Rotation paths and how fast each direction turns (degrees per step)
Each turn is a multiple of 5 degrees from 10 to 175, or 0.
Each row of a path follows its step; steps can be skipped.
Path 1:
step 1: [18,20,25,49,81,138,-131,-58,-20,63,4,-87,-11,97,129,-24,143,-43,163,36,-71,111,-42,54,-142,57,-343,187,-1,164,7,-85,39,1,-72,2,-131,-134,-60,11,31,-41,116,94,-151,27,51,-63,-224,-100,144,1,19,19,222,22,32,83,-26,-31,-18,158,159,-278]
step 3: [-114,124,176,155,36,-89,-53,180,-239,-55,-46,47,27,90,16,74,60,-24,41,15,-30,63,-266,30,81,-158,-185,69,25,-14,31,-111,88,41,193,276,-138,-11,-58,-49,10,-147,137,39,-26,-33,-21,192,-104,-165,55,142,53,-108,87,110,-24,-11,-39,-10,-67,-30,-124,-130]
step 6: [159,-107,68,332,86,185,-105,-83,-291,-104,-35,113,7,-70,56,91,36,126,-53,-35,-131,-106,53,134,-38,-127,50,104,-41,-78,-58,-11,77,-78,15,106,-77,-18,-73,19,105,65,-74,-21,121,-31,63,115,-44,149,-65,200,-115,-90,11,-9,237,60,108,0,0,-126,51,-123]
step 7: [204,11,27,102,-229,107,-35,-77,81,-82,-78,-146,174,60,63,131,-1,-71,57,-275,11,2,1,-6,-122,20,-130,159,-119,-1,-80,-172,-47,-88,-50,95,-53,-161,-193,-34,33,7,-94,151,46,-56,-36,57,-164,22,85,202,-78,-34,240,59,-1,138,41,14,-29,13,128,-96]
step 8: [73,-16,86,134,-70,-46,-52,75,-28,201,-89,143,9,-83,66,1,73,17,210,-68,-84,-120,-179,96,-81,-2,78,-11,-134,75,-24,32,-58,-148,-60,-56,-1,-200,-146,-152,150,78,-204,-203,-38,-10,-7,35,6,71,-59,137,-106,248,163,156,48,147,-85,50,-71,-57,-14,-169]
step 9: [63,61,170,15,-13,-65,16,21,47,-146,100,188,80,45,160,-138,-33,-63,-96,55,76,-43,-329,256,-27,39,-204,89,-33,-14,-104,-49,2,4,23,91,-106,-191,-115,-20,62,-148,-2,-45,33,54,24,162,-207,-7,-100,98,-58,10,116,-55,-22,65,-77,19,-136,-220,44,-134]
step 11: [10,37,77,-120,12,-130,63,137,-18,225,-16,84,104,-97,-34,118,135,6,54,76,-158,-108,-166,77,-63,-9,-194,-29,-187,67,-128,11,58,-115,-112,117,-125,-211,-57,-31,68,-177,94,111,32,-177,44,78,-180,-136,-143,-68,-2,-80,-34,-46,129,160,76,-146,131,37,26,57]
step 12: [-8,30,2,214,197,46,-11,-1,-331,14,-113,73,-99,19,43,-84,32,69,45,139,-199,-19,-250,67,-83,-202,-86,68,-31,-79,-22,76,33,-116,76,82,-128,-90,-82,8,-12,-107,29,218,-2,-99,37,-65,91,-39,-17,-29,121,-111,108,38,110,85,114,-87,-133,32,151,-171]
Directions:
[-25,-46,-33,33,33,-10,-4,-51,-22,-35,-32,-13,-32,-15,-18,34,9,-2,28,19,-4,16,-36,-32,27,23,-35,-18,-18,37,21,-14,-7,7,49,15,29,-27,-51,27,4,26,-38,-42,0,4,7,-32,-30,-7,-14,-26,-27,21,-10,3,-36,-36,46,-45,-38,6,0,10]	170
[-11,43,23,35,-13,-24,-7,23,46,22,-49,29,-24,-10,12,-22,1,21,38,-12,31,2,13,-15,19,79,-34,6,-21,-32,17,0,12,53,8,7,-35,3,-4,-22,-31,15,-3,-55,-32,12,24,-17,-27,32,-8,22,9,-20,53,-20,7,-25,-27,54,-28,5,-1,0]	55
[-25,-48,-7,-58,34,2,-14,32,67,7,29,7,28,0,0,18,-7,27,-1,36,-21,-6,-75,8,-10,5,36,50,-46,8,-9,5,-15,18,8,-3,-4,-2,56,-37,28,24,-20,13,25,11,-5,-8,-17,2,-12,-18,-6,-18,45,-20,-9,-23,24,15,-26,30,47,-31]	35
[-33,-20,-10,29,-12,-72,-12,23,15,46,7,4,5,17,-32,-31,20,27,-41,7,30,-8,-30,40,8,8,-3,-18,23,-8,35,-34,44,3,9,-15,-13,-10,-36,-3,36,-12,-5,25,3,-10,-61,38,-21,-25,22,-44,-25,-31,-66,-4,-3,-26,-10,43,-23,6,-12,17]	55
[-13,13,-3,8,-9,-12,16,12,-48,3,22,13,-50,33,5,5,12,63,-6,-3,-1,13,-20,-27,28,-19,51,32,-21,30,26,-45,40,49,10,20,-38,62,-17,0,6,0,47,25,-12,-8,0,-38,-8,-9,2,-2,40,2,30,11,-7,-14,4,-45,65,29,0,23]	35
[-29,-36,-6,1,-38,-31,13,-39,-22,-22,-2,2,-33,27,2,-1,-48,13,48,-37,-62,28,-5,10,-38,-6,-7,-8,-38,-10,13,35,26,-35,-9,-23,-13,39,38,-30,51,-1,1,-4,-2,-5,44,-6,0,23,9,-30,-33,-3,-15,1,52,-39,-41,9,-10,-46,-5,27]	170
